In the data rows, the value 500 means zero.
Some points:
442|577|487|558|437|392|470|775|435|365|649|656|471|483|344|554|560|490|359|398|626|482|185|601|719|640|402|504|510|595|527|520|346|464|508|481|596|562|631|653|497|395|515|366|413
539|390|539|715|435|474|516|495|607|528|556|394|370|438|594|416|465|358|387|388|410|663|458|338|568|490|365|358|554|598|393|464|608|515|628|430|550|523|306|389|626|425|694|521|371
328|581|426|624|727|554|639|569|415|382|432|367|289|488|326|648|734|402|520|481|433|498|639|302|592|626|702|530|275|705|595|482|639|564|325|647|429|388|608|482|502|484|580|560|628
546|306|666|478|693|333|445|532|599|488|398|463|568|303|427|658|318|384|452|431|480|604|258|564|505|379|545|562|357|604|552|577|385|672|555|522|382|428|187|658|397|764|430|648|447
779|484|451|869|363|552|417|261|463|491|603|480|387|233|558|352|520|403|558|569|323|334|481|317|464|544|526|411|627|418|381|513|249|465|208|625|648|569|591|576|666|582|497|229|508
506|495|596|631|568|338|559|412|536|633|488|483|359|759|460|486|228|487|318|400|586|420|556|672|272|553|593|355|512|586|669|721|615|364|365|487|580|403|515|595|441|502|523|491|509
494|615|503|368|668|455|701|324|553|374|443|596|706|385|458|580|585|526|434|588|376|378|322|655|504|569|435|393|687|489|527|480|470|505|414|466|815|417|568|526|429|475|676|663|433
443|338|504|417|402|368|631|707|476|540|379|742|436|457|576|493|436|547|734|598|474|665|637|360|363|369|412|457|549|583|482|622|489|617|374|668|449|614|461|719|496|321|703|559|536
357|509|485|408|512|294|413|490|546|505|613|407|424|498|488|597|488|435|487|590|582|504|797|529|435|617|433|474|656|598|551|258|297|706|541|553|523|536|484|434|456|691|478|431|369
406|486|536|672|428|388|407|481|298|391|116|588|661|490|532|522|452|506|458|541|495|599|537|616|259|613|513|620|408|626|521|512|376|472|706|629|491|510|604|391|699|566|505|467|369
578|489|491|386|412|505|283|404|491|315|501|406|507|591|478|277|413|603|511|471|404|616|545|444|613|580|452|709|529|684|528|606|405|550|493|652|522|584|521|432|138|385|504|645|459
460|423|313|426|389|357|324|370|416|291|607|441|483|526|623|318|468|341|439|449|276|457|740|637|559|357|695|274|417|615|555|424|733|601|530|172|347|658|727|728|581|461|451|716|519
675|408|684|416|398|533|511|454|525|566|542|436|452|619|482|369|857|212|594|699|769|500|659|424|582|711|413|558|525|449|608|679|712|440|527|435|451|548|601|424|637|547|576|805|295
506|599|400|548|611|453|605|479|502|656|539|491|466|560|480|490|545|375|527|699|267|725|534|690|501|428|377|401|414|374|615|687|513|440|689|678|494|653|435|628|350|779|376|369|601
579|441|452|421|423|608|683|414|591|649|564|317|513|570|467|597|703|676|447|523|452|362|642|545|567|441|450|641|532|635|159|615|398|538|594|503|407|497|382|741|606|293|390|413|498
533|552|443|362|457|487|397|475|537|796|520|904|446|400|434|319|549|624|502|647|516|625|569|404|664|377|579|384|240|643|328|412|510|489|499|494|488|305|486|158|587|578|476|527|554
463|426|537|496|545|577|362|608|597|668|576|759|494|394|332|613|459|579|642|332|296|219|603|444|385|863|392|599|468|247|381|397|608|539|751|507|594|476|367|488|425|346|473|478|577
720|594|533|491|448|436|682|264|461|604|472|477|493|639|565|463|572|588|717|491|515|448|431|286|572|408|548|543|415|524|613| 93|538|581|677|409|452|516|589|733|341|426|591|307|512
577|438|279|440|259|407|718|499|456|499|604|532|468|389|681|555|415|289|645|473|549|504|480|537|580|530|604|606|713|574|536|390|593|257|390|601|479|302|552|486|458|396|171|524|516
497|607|655|486|396|574|541|709|398|462|690|414|505|290|660|377|621|673|487|454|451|460|420|534|302|440|421|481|463|422|144|319|585|420|395|488|632|498|513|520|352|631|456|614|540
334|800|543|517|609|629|536|379|514|538|308|460|239|479|581|505|230|625|654|573|609|485|389|604|637|460|412|559|617|597|597|547|591|641|469|581|592|641|435|514|728|444|339|619|491
602|651|530|558|494|448|309|593|749|511|386|487|491|576|725|664|478|497|582|319|442|500|402|649|588|498|639|570|625|433|550|612|355|497|529|480|306|434|660|486|532|635|708|689|598
538|425|578|350|385|581|501|533|565|383|589|536|482|554|450|472|641|382|428|430|462|208|439|497|353|353|202|376|536|788|483|477|594|292|378|372|523|578|651|229|488|453|564|339|769
430|567|428|382|210|367|312|397|360|370|401|461|508|654|505|708|609|625|493|524|458|669|365|405|571|606|489|360|414|410|555|667|656|511|449|408|489|459|169|438|654|583|394|400|575
560|612|406|627|609|357|463|644|589|481|371|380|661|408|428|362|557|570|665|394|772|573|471|437|383|440|523|352|551|562|507|649|586|753|505|272|564|415|513|537|433|463|360|519|517
651|613|368|654|416|371|588|549|534|313|630|514|615|451|534|583|384|551|315|587|791|305|541|612|504|527|521|564|344|342|596|513|669|551|582|732|374|620|325|373|462|420|583|577|491
462|326|294|641|866|458|429|582|508|482|426|636|508|668|627|494|520|605|436|516|496|538|488|467|581|365|475|818|531|412|509|473|420|460|502|309|656|484|282|519|436|615|536|523|423
625|546|639|464|362|574|629|703|385|557|534|246|465|514|562|626|251|490|431|663|431|516|543|430|612|529|310|601|318|310|679|549|298|573|499|135|500|480|661|446|550|464|489|503|683
342|602|619|604|635|512|387|332|352|610|601|605|628|582|433|752|435|304|519|460|610|594|494|404|574|351|513|568|552|368|262|553|434|512|531|452|462|571|603|340|284|395|467|424|435
525|574|650|609|425|691|590|555|581|523|378|537|683|495|342|552|496|529|445|488|571|629|668|509|558|578|782|474|577|574|556|314|470|257|363|421|520|763|347|535|511|483|406|572|570
571|351|503|378|707|620|353|515|534|731|619|332|649|407|692|661|591|599|518|344|538|789|507|410|412|553|395|602|390|457|613|341|611|405|476|755|590|490|625|612|606|284|428|412|437
538|505|313|414|670|558|528|392|477|541|387|482|533|453|287|381|382|588|271|585|507|546|305|309|391|583|452|557|735|421|491|496|567|478|542|458|124|531|557|500|463|611|436|638|508
271|317|693|615|372|496|432|516|599|518|315|447|443|538|472|427|586|614|329|622|421|542|613|534|650|432|551|466|637|197|455|453|630|698|402|660|402|241|635|527|473|484|442|441|436
365|295|443|537|522|508|651|420|529|432|585|450|624|632|191|496|368|588|584|200|675|455|508|541|607|481|365|371|458|328|476|555|412|480|440|700|594|537|611|344|706|764|574|609|612
332|614|347|437|375|685|313|645|641|623|478|409|604|516|200|466|443|427|506|613|326|371|332|618|400|215|574|698|433|539|766|552|550|430|533|490|570|469|413|510|572|632|610|392|317
575|523|606|515|649|575|590|538|407|394|714|653|497|711|551|407|699|580|620|535|285|357|521|564|360|440|438|431|512|457|544|421|340|528|349|509|287|413|462|280|661|319|326|408|427
467|454|522|357|472|603|573|476|365|445|585|508|478|615|776|577|429|528|485|487|481|379|451|268|415|485|876|475|562|618|358|579|561|590|702|444|621|573|529|513|465|598|503|491|465
373|412|412|515|326|776|627|296|560|374|460|611|294|334|551|469|639|522|515|482|675|645|472|694|296|584|522|451|402|361|446|512|358|467|515|246|513|399|523|534|353|404|632|452|498
568|606|525|320|639|673|563|588|497|395|485|513|678|469|548|391|307|361|537|446|558|532|621|659|630|622|442|480|434|507|433|490|619|415|524|541|381|448|481|525|481|674|679|116|372
445|450|603|293|685|435|324|626|352|578|454|379|422|433|578|322|568|515|449|509|612|304|376|488|473|365|663|366|522|351|459|472|211|261|539|586|601|467|388|476|455|230|460|542|720
Along one direction, these points spread out more than along any other. Take the direction at right angles to it along which they spread out most. Then take the direction at right angles to both along which they spread out most. Go by this last direction. Where along it does each point below lie, from 0 to 99? The average is 50, and the first point in the table lies past the average. One standard deviation of the points above along it is 16.
271|317|693|615|372|496|432|516|599|518|315|447|443|538|472|427|586|614|329|622|421|542|613|534|650|432|551|466|637|197|455|453|630|698|402|660|402|241|635|527|473|484|442|441|436 : 40
467|454|522|357|472|603|573|476|365|445|585|508|478|615|776|577|429|528|485|487|481|379|451|268|415|485|876|475|562|618|358|579|561|590|702|444|621|573|529|513|465|598|503|491|465 : 31
357|509|485|408|512|294|413|490|546|505|613|407|424|498|488|597|488|435|487|590|582|504|797|529|435|617|433|474|656|598|551|258|297|706|541|553|523|536|484|434|456|691|478|431|369 : 45
577|438|279|440|259|407|718|499|456|499|604|532|468|389|681|555|415|289|645|473|549|504|480|537|580|530|604|606|713|574|536|390|593|257|390|601|479|302|552|486|458|396|171|524|516 : 43
560|612|406|627|609|357|463|644|589|481|371|380|661|408|428|362|557|570|665|394|772|573|471|437|383|440|523|352|551|562|507|649|586|753|505|272|564|415|513|537|433|463|360|519|517 : 45
406|486|536|672|428|388|407|481|298|391|116|588|661|490|532|522|452|506|458|541|495|599|537|616|259|613|513|620|408|626|521|512|376|472|706|629|491|510|604|391|699|566|505|467|369 : 54
462|326|294|641|866|458|429|582|508|482|426|636|508|668|627|494|520|605|436|516|496|538|488|467|581|365|475|818|531|412|509|473|420|460|502|309|656|484|282|519|436|615|536|523|423 : 35
373|412|412|515|326|776|627|296|560|374|460|611|294|334|551|469|639|522|515|482|675|645|472|694|296|584|522|451|402|361|446|512|358|467|515|246|513|399|523|534|353|404|632|452|498 : 55
342|602|619|604|635|512|387|332|352|610|601|605|628|582|433|752|435|304|519|460|610|594|494|404|574|351|513|568|552|368|262|553|434|512|531|452|462|571|603|340|284|395|467|424|435 : 44
